500 stands for zero in the data rows.
Some points, each followed by its number:
[661,670,432,499,538,535,388,554,479,443,560,505,577,554,463,644] 0
[525,452,716,348,957,363,488,684,403,652,526,727,418,490,399,621] 1
[610,591,561,586,624,509,333,463,636,561,468,572,553,552,466,652] 2
[654,836,543,710,270,807,241,357,560,533,541,466,493,786,770,464] 3
[590,821,405,549,106,827,298,397,529,378,622,284,524,628,726,342] 4
[316,351,547,370,742,459,579,590,480,595,454,722,487,410,408,462] 5
[715,756,569,812,450,554,287,316,552,425,546,230,509,806,533,778] 6
[492,679,247,604,82,724,473,299,582,404,492,426,636,487,660,388] 7
[656,832,569,803,357,608,267,382,646,455,546,293,457,797,648,682] 8
[445,200,480,66,999,175,676,828,365,541,549,877,530,189,151,593] 9
[334,136,551,407,628,246,724,573,378,514,411,387,363,438,387,494] 10
[429,332,247,633,88,448,649,289,447,257,422,10,578,349,542,373] 11
[595,706,658,664,534,573,285,506,564,646,521,530,431,654,574,661] 12
[368,264,367,325,333,425,660,544,302,322,478,160,437,362,464,324] 13
[495,461,585,543,402,429,473,466,465,443,449,310,416,625,578,495] 14
[488,674,384,631,5,830,484,282,579,356,479,188,510,545,754,215] 15
[436,285,523,59,869,296,704,785,307,488,592,678,470,293,331,428] 16
[298,179,538,561,152,385,714,352,362,447,391,112,263,496,598,237] 17
[578,726,382,557,623,621,386,520,666,554,598,721,661,406,397,674] 18
[506,545,532,406,974,341,499,645,546,548,470,920,684,382,325,777] 19
[930,999,707,903,514,768,0,387,738,541,614,410,532,901,574,921] 20
[560,562,434,346,504,586,431,573,476,468,531,529,549,489,462,388] 21
[334,239,706,766,411,206,556,349,447,512,239,84,373,664,643,517] 22
[748,730,721,351,999,382,310,788,517,683,642,990,550,593,285,848] 23
[799,854,422,445,890,568,207,683,723,543,720,891,735,543,349,853] 24
[548,458,440,259,882,372,481,689,491,506,606,811,582,359,289,679] 25
[668,903,612,783,277,700,203,311,696,546,578,366,455,816,700,735] 26
[652,692,317,371,636,571,362,535,647,485,696,772,719,361,328,697] 27
[564,899,546,699,115,819,257,326,597,529,554,422,465,697,799,462] 28
[371,295,567,216,580,468,639,647,323,505,529,677,399,280,435,328] 29
[675,840,541,390,417,713,378,576,459,448,588,442,458,583,578,447] 30
[364,303,550,459,606,270,640,550,534,572,420,645,480,413,415,527] 31
[652,860,425,418,509,709,306,511,564,474,672,713,718,530,397,551] 32
[632,762,586,538,552,611,288,534,544,520,555,603,534,635,528,656] 33
[771,900,213,523,511,773,238,480,710,415,665,661,842,457,369,717] 34
[632,733,446,417,558,597,369,560,553,532,618,564,611,480,421,570] 35
[525,643,393,764,3,681,415,248,571,382,396,192,493,606,775,322] 36
[569,515,735,627,367,518,406,435,457,530,456,235,241,763,683,459] 37
[621,660,573,329,917,578,393,671,528,648,591,958,585,402,352,640] 38
[380,256,522,360,274,377,745,493,369,339,412,237,372,418,474,232] 39
[271,0,565,392,316,270,823,484,214,347,340,39,258,513,587,180] 40
[566,657,620,561,519,649,287,501,586,612,492,711,495,667,513,545] 41
[397,292,417,636,111,545,513,317,531,443,310,323,555,411,605,313] 42
[467,320,512,346,781,307,646,586,390,504,473,627,483,397,318,617] 43
[445,346,533,281,831,383,593,689,426,581,462,737,494,340,348,583] 44
[482,327,641,518,850,239,543,659,499,601,487,522,455,573,355,698] 45
[716,744,471,746,693,539,264,458,642,458,620,528,609,680,349,999] 46
[198,147,395,151,578,406,825,626,350,500,468,705,480,244,414,265] 47
[701,897,416,685,491,684,250,496,731,507,634,586,696,576,440,792] 48
[434,417,330,666,231,492,570,357,482,409,436,229,539,468,608,400] 49
[610,511,570,403,999,199,459,705,513,585,558,777,551,464,293,801] 50
[666,631,594,439,999,323,379,666,577,583,530,797,634,474,295,926] 51
[427,251,448,308,913,173,717,649,515,618,403,765,594,311,213,604] 52
[592,826,457,867,348,694,252,346,725,525,542,461,717,672,574,722] 53
[400,546,415,504,173,706,548,427,448,400,528,348,484,512,679,232] 54
[742,884,239,534,493,738,259,501,732,419,658,649,875,457,392,707] 55
[551,568,584,356,907,396,478,652,548,628,538,875,637,426,259,760] 56
[637,877,404,504,760,695,351,604,778,665,604,999,790,485,315,797] 57
[570,799,317,416,391,786,329,474,551,460,615,604,695,484,522,504] 58
[318,158,575,377,590,295,675,531,379,495,365,401,350,437,488,325] 59
[727,679,600,313,999,431,308,716,494,670,693,946,553,543,320,807] 60
[334,48,509,341,364,373,830,572,236,414,404,263,227,346,554,220] 61
[320,106,521,367,413,320,716,490,282,355,436,137,265,442,479,327] 62
[533,869,480,549,57,904,241,315,514,546,535,445,481,717,808,291] 63
[320,100,427,430,703,240,693,538,436,544,414,540,523,291,333,609] 64
[220,245,385,268,179,534,730,452,316,445,428,431,414,310,617,56] 65
[300,131,491,293,549,328,732,559,378,504,464,509,388,359,437,359] 66
[688,959,475,868,56,849,229,272,587,471,562,218,520,754,798,478] 67
[630,872,625,464,680,674,268,695,707,676,605,999,517,519,494,635] 68
[464,464,537,426,573,505,517,582,517,488,494,571,489,443,519,458] 69
[492,271,301,492,277,460,602,425,378,308,505,115,434,440,549,407] 70
[540,592,419,414,742,511,443,616,617,610,569,960,690,363,232,613] 71
[458,394,668,772,542,328,517,445,515,552,387,385,421,665,510,664] 72
[685,832,485,780,349,706,248,391,645,428,573,298,545,700,598,675] 73
[278,554,229,535,0,899,571,289,629,472,486,602,779,294,654,173] 74
[648,827,290,761,282,693,321,367,666,436,558,441,632,547,549,572] 75
[464,366,383,407,480,433,580,507,466,461,555,537,542,365,430,459] 76
[239,157,390,279,275,468,796,523,403,383,476,488,495,208,491,127] 77
[256,169,362,312,56,547,751,439,266,310,493,154,358,327,620,62] 78
[714,916,482,767,283,706,205,365,628,470,548,308,484,714,686,522] 79
[406,221,523,356,655,279,664,576,347,487,472,505,478,376,371,490] 80
[637,466,657,382,994,317,507,702,498,530,545,672,519,509,249,791] 81
[292,134,249,557,19,357,738,359,369,219,350,0,483,261,609,175] 82
[787,830,463,507,601,641,300,522,573,440,659,419,656,637,439,752] 83
[310,211,577,100,464,500,744,579,316,531,473,632,398,291,521,101] 84
[391,227,544,82,779,286,797,699,244,560,563,659,486,252,364,265] 85
[752,713,471,618,849,374,403,595,629,457,639,497,651,584,237,964] 86
[266,109,568,372,499,229,770,523,303,489,382,319,338,471,525,312] 87
[640,444,585,478,999,248,387,734,507,553,573,664,469,523,249,854] 88
[356,299,343,647,0,657,639,236,452,315,435,52,417,482,776,113] 89
[636,675,622,573,417,577,284,507,490,474,595,383,436,690,612,562] 90
[342,479,354,280,48,799,592,429,406,427,460,500,605,331,625,121] 91
[430,367,628,827,482,371,539,358,552,500,396,329,442,593,516,663] 92
[338,313,590,535,668,231,642,530,522,579,428,561,445,404,413,517] 93
[446,89,510,587,400,90,721,470,313,359,361,0,273,515,474,507] 94
[397,317,628,224,999,291,638,683,459,731,459,999,521,368,305,573] 95
[351,176,318,416,95,366,757,431,382,269,378,42,430,330,558,210] 96
[272,67,429,86,703,293,842,709,321,455,519,698,462,244,376,329] 97
[607,594,570,357,675,430,394,623,433,487,531,586,473,520,450,472] 98
[193,23,348,456,0,396,797,342,321,266,340,90,381,324,667,39] 99
[477,312,429,408,576,338,623,508,459,511,497,438,540,374,390,535] 100
[552,559,650,614,572,522,420,486,590,558,473,583,527,527,500,674] 101
[408,45,750,46,952,159,749,800,211,593,475,624,224,365,373,468] 102
[347,291,757,373,940,307,621,619,409,719,418,921,358,450,483,474] 103
[659,999,443,831,111,939,186,282,679,505,566,326,593,731,734,519] 104
[269,390,601,289,331,603,661,478,327,625,423,733,375,331,633,26] 105
[745,892,653,557,900,549,204,561,646,693,600,895,528,662,405,839] 106
[662,598,553,985,454,354,402,290,702,455,426,146,497,777,451,926] 107
[466,429,327,432,203,638,516,411,333,372,530,266,424,438,591,252] 108
[209,37,306,276,0,379,918,481,184,245,429,0,378,276,618,0] 109
[574,698,434,403,690,562,453,604,502,537,640,807,649,406,423,604] 110
[619,728,318,506,0,867,432,345,456,235,563,95,513,554,739,239] 111
[430,407,488,344,569,508,575,498,405,529,492,569,439,430,488,349] 112
[502,649,479,656,437,640,370,465,709,646,422,639,544,541,663,533] 113
[525,258,538,297,999,131,617,691,494,577,504,859,638,321,136,786] 114
[289,36,507,185,999,53,828,781,376,610,434,915,587,241,106,674] 115
[705,711,499,722,590,480,283,485,670,547,531,622,610,607,407,810] 116
[380,217,522,67,888,227,667,773,283,463,583,665,503,203,213,431] 117
[513,788,374,565,477,672,438,506,614,496,566,721,680,443,471,580] 118
[603,657,442,410,772,501,414,545,629,532,604,717,708,460,361,683] 119
[646,840,421,449,689,719,296,605,547,545,622,708,657,553,445,691] 120
[512,675,383,404,480,645,428,550,581,526,556,770,672,359,414,441] 121
[693,928,450,715,606,677,173,418,760,554,567,722,645,601,496,822] 122
[760,883,578,708,250,710,199,436,684,519,539,322,468,907,668,645] 123
[554,801,553,781,193,768,277,337,693,634,481,597,518,635,718,510] 124
[586,503,549,152,964,375,495,710,445,573,630,871,556,376,330,591] 125
[626,806,523,565,273,739,321,447,550,495,559,470,578,633,673,490] 126
[470,254,481,433,224,358,677,534,282,225,486,0,340,532,534,278] 127
[394,155,500,490,559,140,706,492,450,528,421,297,383,473,445,544] 128
[426,196,405,533,149,355,654,407,347,313,418,0,334,493,574,293] 129
[632,530,660,682,599,408,443,495,491,503,529,219,359,714,522,677] 130
[440,517,504,604,153,621,524,432,504,428,417,351,505,545,641,351] 131
[576,887,503,624,213,778,281,407,589,555,537,600,576,586,651,426] 132
[348,232,677,453,530,350,666,558,301,588,390,468,275,555,587,363] 133
[423,515,547,479,534,578,566,505,473,551,467,639,484,447,578,395] 134
[615,695,433,401,496,560,403,544,430,478,542,460,526,587,502,418] 135
[469,335,471,594,785,210,574,558,474,525,431,463,599,488,303,828] 136
[459,185,554,170,999,234,685,813,483,661,487,999,536,221,185,618] 137
[338,140,315,422,275,350,799,448,470,432,470,402,560,222,442,347] 138
[453,279,472,439,630,349,624,563,445,461,477,565,514,459,385,537] 139
[519,791,524,803,197,799,277,290,690,568,457,498,564,703,790,436] 140
[353,683,476,775,185,782,378,350,608,574,415,485,526,503,700,367] 141
[658,786,519,433,955,493,372,666,601,609,667,970,767,446,279,903] 142
[712,637,479,523,752,333,383,530,575,370,614,419,638,528,279,927] 143
[490,340,495,632,478,385,595,427,517,423,411,230,469,471,465,506] 144
[371,201,481,332,385,463,670,541,292,473,442,505,444,305,564,206] 145
[505,563,502,547,247,693,441,438,461,512,472,441,453,582,718,326] 146
[354,332,236,426,179,658,703,438,443,373,414,418,539,329,555,133] 147
[682,979,467,893,170,846,204,289,700,447,565,286,577,749,686,633] 148
[742,663,705,540,999,248,336,639,511,618,568,713,401,638,241,999] 149
[334,74,616,364,461,244,670,519,260,440,391,280,341,397,515,204] 150
[488,288,530,324,999,216,619,716,553,645,615,924,612,270,182,714] 151
[489,437,695,267,999,433,487,743,412,706,523,999,443,417,341,552] 152
[554,464,483,268,999,341,502,722,575,644,610,985,656,285,193,832] 153
[607,786,383,534,139,896,336,427,481,333,589,402,560,460,680,276] 154
[535,682,468,505,860,519,418,574,736,704,563,986,740,421,273,753] 155
[706,969,481,651,562,723,216,494,678,499,615,720,666,620,480,693] 156
[434,323,657,391,401,358,644,502,232,435,434,57,214,631,570,320] 157
[236,0,609,453,489,196,793,496,362,518,376,247,296,397,494,423] 158
[166,34,323,196,659,357,880,579,427,484,413,696,588,91,295,350] 159
[429,444,281,440,298,549,592,465,514,399,512,458,635,399,472,387] 160
[563,560,364,524,609,452,514,539,686,541,536,584,717,424,367,735] 161
[264,0,504,504,438,230,789,480,387,379,385,157,401,375,457,344] 162
[319,95,474,84,524,308,797,675,253,459,458,476,429,294,424,233] 163
[488,339,710,476,886,279,534,609,418,647,415,595,289,518,358,661] 164
[739,716,659,747,954,414,267,532,718,621,574,690,629,646,308,999] 165
[609,654,509,472,966,419,375,628,649,630,654,935,710,473,277,895] 166
[726,999,545,717,219,809,142,317,673,534,655,440,523,768,674,522] 167
[486,388,488,555,474,392,508,463,491,523,459,463,471,484,495,536] 168
[682,823,517,588,944,520,342,550,738,645,532,999,707,552,328,918] 169
[434,270,578,382,672,293,716,583,423,490,420,542,387,423,431,489] 170
[223,57,269,412,0,443,844,354,217,235,407,0,426,315,596,128] 171
[340,86,305,547,542,256,775,484,507,434,454,325,569,289,376,581] 172
[554,399,649,240,736,316,564,717,319,515,555,492,420,507,393,555] 173
[201,63,396,156,612,330,860,641,385,488,385,694,493,159,427,232] 174
[382,198,401,267,637,424,731,667,417,557,435,773,603,282,302,454] 175
[540,793,342,524,640,708,422,578,630,584,603,882,736,407,435,609] 176
[613,784,543,456,888,580,330,605,695,652,574,999,701,523,337,825] 177
[400,485,283,604,0,750,582,291,550,402,483,170,615,433,710,169] 178
[611,966,387,515,251,966,261,440,721,540,609,684,625,563,678,344] 179
[378,290,671,709,540,269,518,399,529,605,324,449,331,626,495,603] 180
[611,740,574,536,709,581,300,526,649,624,513,778,521,626,461,733] 181
[268,221,481,725,275,394,684,369,504,383,343,230,380,503,594,397] 182
[321,160,404,477,526,291,689,526,462,401,461,504,550,337,387,457] 183
[587,758,272,521,447,735,365,415,694,457,555,668,773,377,454,604] 184
[760,885,530,884,586,565,279,408,763,512,591,402,609,738,531,903] 185
New points follow, each followed by the numbers of its three nearest points above, looking only along the 5 directions in which the numbered points spread most, smallest number first.
[497,157,597,999,310,149,597,207,648,353,288,0,354,616,541,771] 22 92 107
[576,480,523,167,999,449,537,781,458,592,586,975,588,367,268,619] 25 125 153
[550,708,610,526,488,554,384,497,531,558,562,651,479,608,572,576] 12 33 41
[321,213,228,607,122,411,665,370,492,404,382,81,591,392,529,358] 11 49 82
[746,930,475,418,677,710,296,647,522,508,721,769,604,589,495,595] 32 35 120
[392,108,655,609,458,113,656,489,301,382,393,0,306,564,502,499] 22 62 94
[668,575,676,442,818,444,351,680,423,576,560,496,386,633,448,678] 1 98 173
[211,113,466,598,120,372,774,307,359,468,276,130,362,386,659,200] 17 99 182
[566,689,618,337,929,541,365,685,658,684,572,989,614,473,416,636] 38 56 177
[386,260,466,237,572,426,625,691,369,424,470,637,520,349,449,364] 29 66 112
[395,232,721,516,767,194,582,598,406,579,437,546,327,546,395,559] 45 93 164
[216,82,539,634,155,312,731,354,411,445,292,161,345,425,643,241] 17 129 182
[441,232,381,393,413,374,648,515,326,312,477,154,456,454,449,351] 13 39 70
[308,120,400,516,682,231,732,521,574,544,387,601,610,249,395,616] 31 64 183
[560,738,323,491,676,703,393,531,753,584,590,944,825,418,415,646] 18 57 176
[657,624,768,490,783,419,392,657,391,575,568,561,341,690,467,606] 1 12 98
[462,751,447,636,101,864,372,301,629,521,419,521,538,530,711,287] 63 132 141
[453,278,666,470,469,321,614,520,305,382,459,124,229,592,597,397] 62 127 157
[276,71,551,127,527,364,872,632,226,486,493,550,332,285,513,234] 47 84 163
[483,558,476,652,244,563,517,408,558,457,496,310,490,576,612,428] 49 131 146
[484,307,589,138,863,249,628,775,319,492,590,661,463,397,296,509] 16 44 117
[477,609,252,459,329,645,531,503,555,426,502,515,691,375,453,493] 21 121 160
[211,160,751,179,482,450,801,611,273,610,398,694,219,384,587,83] 84 105 145
[779,999,443,696,464,781,167,471,654,568,632,606,586,688,657,691] 48 122 156
[338,491,163,561,0,757,571,315,601,375,468,465,657,300,546,273] 7 74 178
[636,720,448,300,607,635,429,578,557,420,697,535,512,461,401,545] 0 35 135
[442,183,528,533,410,279,634,463,325,365,413,41,287,517,538,506] 62 94 157
[193,279,611,242,364,613,688,535,373,631,441,751,352,360,650,98] 84 105 145
[481,411,537,391,663,419,627,560,516,544,454,765,462,458,408,497] 5 31 69
[432,328,476,325,999,156,633,692,455,551,511,746,534,360,239,796] 52 114 151
[729,802,416,652,483,661,256,457,697,492,571,513,620,616,501,688] 48 83 156
[301,0,354,420,425,212,886,447,390,314,390,129,436,312,430,314] 62 158 162
[556,692,378,451,389,644,420,408,572,431,626,535,656,473,492,477] 35 58 118
[763,739,497,736,466,468,205,483,611,438,583,238,507,681,452,827] 6 73 185
[494,377,397,353,271,545,583,507,372,352,542,294,423,436,592,207] 13 39 108
[369,351,357,465,267,588,642,405,432,458,476,437,531,388,627,178] 54 108 147
[402,123,709,764,348,200,655,373,409,499,218,115,260,623,596,465] 22 94 182
[537,827,261,742,233,808,330,309,747,500,559,634,731,434,625,543] 75 132 184
[611,755,452,293,658,707,423,636,535,528,668,816,563,465,476,477] 32 110 121
[451,578,355,783,0,708,475,278,511,369,396,207,477,561,760,318] 15 36 178
[392,619,476,530,118,840,400,406,600,574,454,619,581,489,755,257] 7 141 146
[654,754,512,757,596,562,254,462,660,541,533,558,615,698,513,765] 46 116 185
[721,646,812,594,700,272,294,528,462,538,524,330,305,841,549,692] 12 90 130
[443,42,533,486,424,126,684,527,270,302,388,0,319,503,484,456] 62 94 162
[645,831,721,562,937,561,236,578,577,663,622,782,428,659,439,780] 68 106 181
[732,755,638,735,936,401,224,577,714,641,571,715,618,675,353,945] 106 165 169
[416,515,434,454,209,682,562,472,439,432,499,470,565,439,624,229] 54 108 131
[388,137,667,811,363,210,634,347,453,443,309,64,241,693,556,520] 22 94 182
[382,318,430,172,643,416,647,651,390,549,506,782,586,219,266,368] 29 47 175
[610,495,499,747,466,403,390,445,547,344,504,90,457,698,429,667] 6 14 130
[530,455,726,245,925,321,459,637,504,637,531,829,426,475,373,556] 1 125 152
[316,132,524,274,519,355,748,587,341,513,444,500,435,328,417,249] 66 145 163
[521,725,399,753,38,707,328,271,629,385,474,217,540,650,723,406] 4 15 36
[509,628,579,367,861,534,481,628,536,714,592,919,559,448,356,652] 38 56 71
[704,552,692,614,753,333,381,459,522,465,495,363,428,717,388,837] 2 130 143
[723,733,444,620,568,584,310,478,573,425,634,465,620,653,449,744] 0 83 116
[438,266,568,286,949,241,675,684,462,598,481,766,527,328,246,667] 52 114 151
[566,837,514,570,280,824,248,403,622,553,543,679,574,610,716,439] 126 132 179
[365,147,646,739,405,210,693,320,461,508,262,150,301,599,597,526] 22 94 182
[738,887,728,621,894,591,175,580,711,702,628,802,525,752,425,922] 106 165 181
[461,563,486,434,531,568,450,519,575,577,520,868,620,461,495,494] 110 121 134
[224,234,335,624,0,592,673,238,483,370,341,233,504,454,745,123] 42 89 178
[413,217,713,396,795,250,707,651,366,693,373,891,350,462,383,487] 5 95 103
[665,821,606,571,769,569,189,599,584,624,584,694,524,651,467,761] 33 106 181
[675,795,362,476,349,690,375,474,610,449,570,506,611,533,513,476] 35 58 126
[300,346,365,406,140,575,668,414,447,420,388,338,430,350,650,175] 65 108 147
[321,151,595,474,205,358,662,452,380,414,356,157,316,508,643,231] 17 39 129
[494,415,461,284,552,456,583,602,374,451,586,600,456,391,422,347] 29 76 112
[445,557,396,544,598,543,516,453,625,583,501,712,669,460,393,642] 18 118 161
[458,624,399,530,0,812,494,277,418,393,501,244,442,571,773,152] 15 54 178
[734,981,459,641,209,842,168,358,702,472,591,467,498,688,645,559] 3 79 167
[508,357,703,820,433,256,556,371,463,450,390,75,287,665,571,614] 22 72 92
[523,799,654,626,571,748,280,434,698,733,508,868,532,537,626,588] 41 113 181
[744,999,478,859,233,872,139,373,754,550,543,577,571,809,677,602] 104 148 167
[335,539,168,452,57,797,520,372,590,355,497,494,672,308,623,204] 7 74 91
[699,919,612,500,759,714,273,591,629,694,610,981,554,598,525,683] 68 106 181
[600,469,558,371,754,355,523,664,313,463,598,432,429,466,321,525] 43 98 173
[446,530,306,723,187,673,497,318,642,452,462,456,737,443,505,530] 7 49 75
[343,526,277,563,0,777,529,247,570,359,446,215,569,383,748,16] 15 89 178
[324,462,134,474,0,835,579,407,529,376,493,468,704,320,620,259] 74 91 147
[597,539,626,580,556,565,462,549,498,532,513,541,426,625,519,542] 2 12 101
[503,257,530,337,999,168,667,720,479,541,506,825,609,320,152,758] 52 114 151
[618,522,704,638,675,304,412,529,438,539,530,360,269,775,508,693] 12 72 130
[457,496,597,492,348,610,487,466,476,574,488,459,401,560,664,343] 131 134 146
[361,281,502,296,435,543,656,522,371,472,420,506,430,431,593,267] 29 112 145
[757,821,562,839,544,556,208,427,670,538,572,440,565,761,535,796] 6 8 185
[563,564,516,685,372,492,487,455,575,410,441,360,511,621,574,524] 14 90 168
[558,675,460,377,422,710,451,472,558,515,630,756,595,454,521,317] 21 58 121
[384,255,443,599,0,586,641,297,326,341,436,0,332,574,748,141] 17 89 129
[566,637,575,362,961,416,420,652,522,643,610,835,566,491,292,708] 19 38 56
[561,547,615,655,405,486,408,459,489,488,516,244,371,627,576,550] 14 37 130
[594,583,750,471,855,439,484,622,440,641,506,638,374,628,444,614] 1 98 164
[439,380,459,600,379,384,577,418,555,371,464,194,445,493,534,552] 14 49 144
[528,611,310,556,540,551,497,481,669,407,537,544,676,405,421,596] 18 118 161
[386,575,408,815,166,667,461,318,636,488,459,407,601,516,671,374] 7 131 141
[679,889,764,531,837,561,234,585,635,696,601,900,545,703,433,837] 68 106 181
[517,461,369,407,337,626,603,462,451,398,473,463,563,428,561,246] 54 108 160
[505,156,556,341,685,163,661,640,253,475,451,315,329,511,422,538] 10 80 128
[448,83,483,593,515,112,730,482,353,356,330,0,373,505,478,555] 94 128 162
[254,138,361,212,83,499,786,471,232,327,368,134,415,293,553,0] 78 109 171
[570,483,579,536,422,452,523,438,400,414,483,117,293,639,584,446] 14 37 157
[538,389,555,501,797,288,495,604,541,635,398,505,488,523,392,760] 45 136 164
[427,230,245,206,363,384,738,563,337,284,511,138,499,293,379,265] 13 39 138
[685,999,460,914,156,810,127,306,775,584,538,344,597,781,658,691] 26 104 148
[377,294,332,472,157,585,693,432,429,435,390,372,543,371,618,215] 42 108 147
[345,192,377,256,418,318,739,488,290,293,557,221,467,351,473,309] 13 39 62
[423,229,694,734,404,211,666,361,441,508,338,69,257,634,587,460] 22 94 182
[504,463,528,493,999,342,487,663,619,641,517,945,663,390,185,772] 19 56 153
[311,215,497,317,863,237,695,578,495,577,408,825,632,257,207,643] 52 114 151
[476,294,403,350,595,370,711,592,412,333,561,362,581,327,407,465] 76 100 183
[301,375,722,534,386,452,578,400,472,625,353,547,270,617,612,310] 133 134 180
[500,699,556,554,538,596,401,490,604,555,498,619,506,580,541,533] 2 41 101
[496,542,245,380,97,707,541,441,391,319,534,171,555,408,617,210] 54 108 178
[411,97,629,460,564,124,674,475,254,438,431,64,219,483,421,498] 62 94 128
[337,224,536,664,327,469,575,369,468,432,387,261,422,593,605,363] 49 144 182
[450,366,319,277,328,461,728,542,390,329,513,272,515,293,468,279] 13 39 70
[549,717,526,842,680,544,321,459,725,659,481,751,575,642,421,818] 2 116 181
[599,742,420,370,674,717,431,611,552,510,636,812,638,378,448,531] 110 121 176
[343,287,293,713,34,464,626,268,493,298,372,60,517,436,648,331] 11 42 89
[523,757,435,790,50,826,351,292,685,366,468,250,553,657,767,411] 15 36 67
[290,130,196,385,260,405,756,484,391,322,439,222,608,212,434,273] 13 96 138
[376,295,696,230,621,484,701,587,314,667,441,709,328,389,512,272] 5 29 84
[609,781,728,978,515,509,364,303,733,642,450,445,532,796,615,867] 6 8 185
[743,679,603,802,486,351,323,391,552,448,545,133,398,835,546,786] 6 107 130
[543,563,554,346,787,400,449,646,379,535,655,527,540,487,421,541] 69 98 173
[666,656,678,405,687,551,333,614,421,564,638,635,406,635,531,550] 33 41 98
[776,999,478,724,300,893,107,424,703,496,640,556,602,710,574,574] 3 79 167
[232,0,433,472,344,259,879,448,279,343,389,120,351,321,491,306] 40 62 162
[574,671,694,906,509,482,338,357,641,630,385,450,438,641,595,724] 8 12 101
[755,921,511,999,498,569,138,328,799,520,550,451,594,840,541,947] 20 53 185
[487,576,361,391,157,709,493,456,478,453,567,404,517,460,645,217] 54 108 146
[361,210,617,375,580,308,703,564,318,467,445,329,358,470,446,348] 10 59 87
[801,999,517,916,491,717,123,403,816,569,626,724,708,678,499,918] 48 122 156
[539,682,273,673,274,727,446,364,594,351,557,440,690,461,586,440] 7 58 75
[365,92,701,625,561,111,711,466,337,405,290,0,138,615,484,553] 22 94 158
[636,710,552,692,685,466,301,548,641,595,533,642,616,630,410,802] 2 116 181
[559,547,779,685,308,549,446,435,366,491,440,149,223,797,759,425] 14 37 90
[452,329,784,542,772,238,561,528,438,689,371,577,333,604,516,553] 45 93 164
[581,740,658,895,627,495,316,333,606,682,413,471,481,779,529,796] 12 116 185
[434,493,308,747,152,499,567,348,576,381,428,192,641,428,627,457] 11 42 49
[449,669,520,650,399,673,408,381,648,580,521,584,465,604,712,546] 41 113 124
[694,937,432,712,706,680,239,449,880,652,608,843,693,599,398,898] 57 122 156
[513,675,528,502,773,556,412,531,683,764,510,999,681,403,427,658] 71 155 177
[638,529,701,605,534,383,402,515,491,514,511,298,315,725,510,713] 14 72 130
[747,941,462,393,494,839,253,579,605,570,678,738,545,590,515,486] 32 58 120
[324,318,355,646,174,488,662,316,491,500,410,266,462,477,590,385] 42 49 182
[465,608,355,609,0,763,474,326,535,421,501,209,433,531,684,172] 15 36 178
[999,999,712,913,515,767,0,427,733,550,732,450,493,999,593,991] 20 26 185
[313,44,625,64,592,200,838,660,94,394,523,301,257,303,357,163] 61 150 163
[231,151,608,577,285,325,725,447,346,520,315,256,232,427,649,226] 17 87 150
[367,481,284,607,121,633,609,361,529,453,402,335,529,472,602,300] 42 49 131
[660,835,456,482,498,759,308,553,539,434,644,529,507,592,548,507] 30 33 35
[565,566,644,750,451,394,422,381,470,510,456,345,417,738,516,598] 14 72 130
[626,687,235,535,248,777,383,493,553,366,635,512,746,475,521,438] 7 58 184
[294,87,260,699,8,410,774,260,436,173,335,0,493,448,672,253] 11 82 96
[605,782,456,519,359,767,352,468,564,496,585,492,535,627,589,443] 30 126 132
[596,716,562,589,398,614,284,544,480,481,558,434,445,634,564,515] 30 90 126
[438,569,293,649,107,653,500,307,581,433,536,359,645,489,594,467] 7 49 131
[512,662,265,669,102,655,464,318,636,470,454,378,623,457,627,381] 7 131 141
[601,735,286,505,0,860,392,344,389,246,652,4,506,520,688,149] 4 15 111
[282,181,605,555,295,353,703,399,364,461,352,231,314,466,602,237] 17 39 182
[547,723,379,377,303,802,378,521,539,425,607,502,651,527,571,360] 30 58 154
[497,529,588,506,384,474,480,520,382,506,483,369,433,556,540,413] 14 69 168
[373,150,463,365,447,285,778,569,329,326,477,117,364,464,447,426] 13 62 162
[279,0,807,111,999,109,770,769,232,633,413,739,254,328,368,372] 85 102 117
[690,687,503,508,960,400,351,589,687,668,548,852,723,499,218,967] 51 142 166
[691,856,585,720,873,507,174,518,743,680,565,730,598,668,363,995] 106 165 169
[539,491,705,612,363,521,499,489,396,565,444,283,212,665,641,352] 14 37 146
[551,634,489,363,549,629,439,549,463,549,598,705,524,508,498,451] 21 35 135
[405,231,442,679,140,360,655,323,368,317,367,0,351,567,597,365] 17 129 182
[624,682,608,775,922,332,304,464,783,689,478,781,579,606,378,949] 116 165 169
[579,575,408,363,559,643,448,552,476,466,522,548,490,443,433,524] 21 35 135
[654,525,724,999,526,285,372,296,702,492,376,266,483,794,523,902] 6 92 107
[576,626,703,659,457,538,353,443,531,549,496,317,412,715,617,541] 12 37 90
[511,659,343,691,0,830,394,287,528,408,508,142,506,601,752,232] 15 36 111
[509,297,673,465,407,386,567,557,241,475,453,121,143,712,603,292] 127 133 157
[643,680,516,482,657,563,478,585,554,509,592,633,585,509,414,603] 0 35 119
[749,799,509,637,996,521,255,576,752,644,600,981,744,483,298,999] 142 169 177
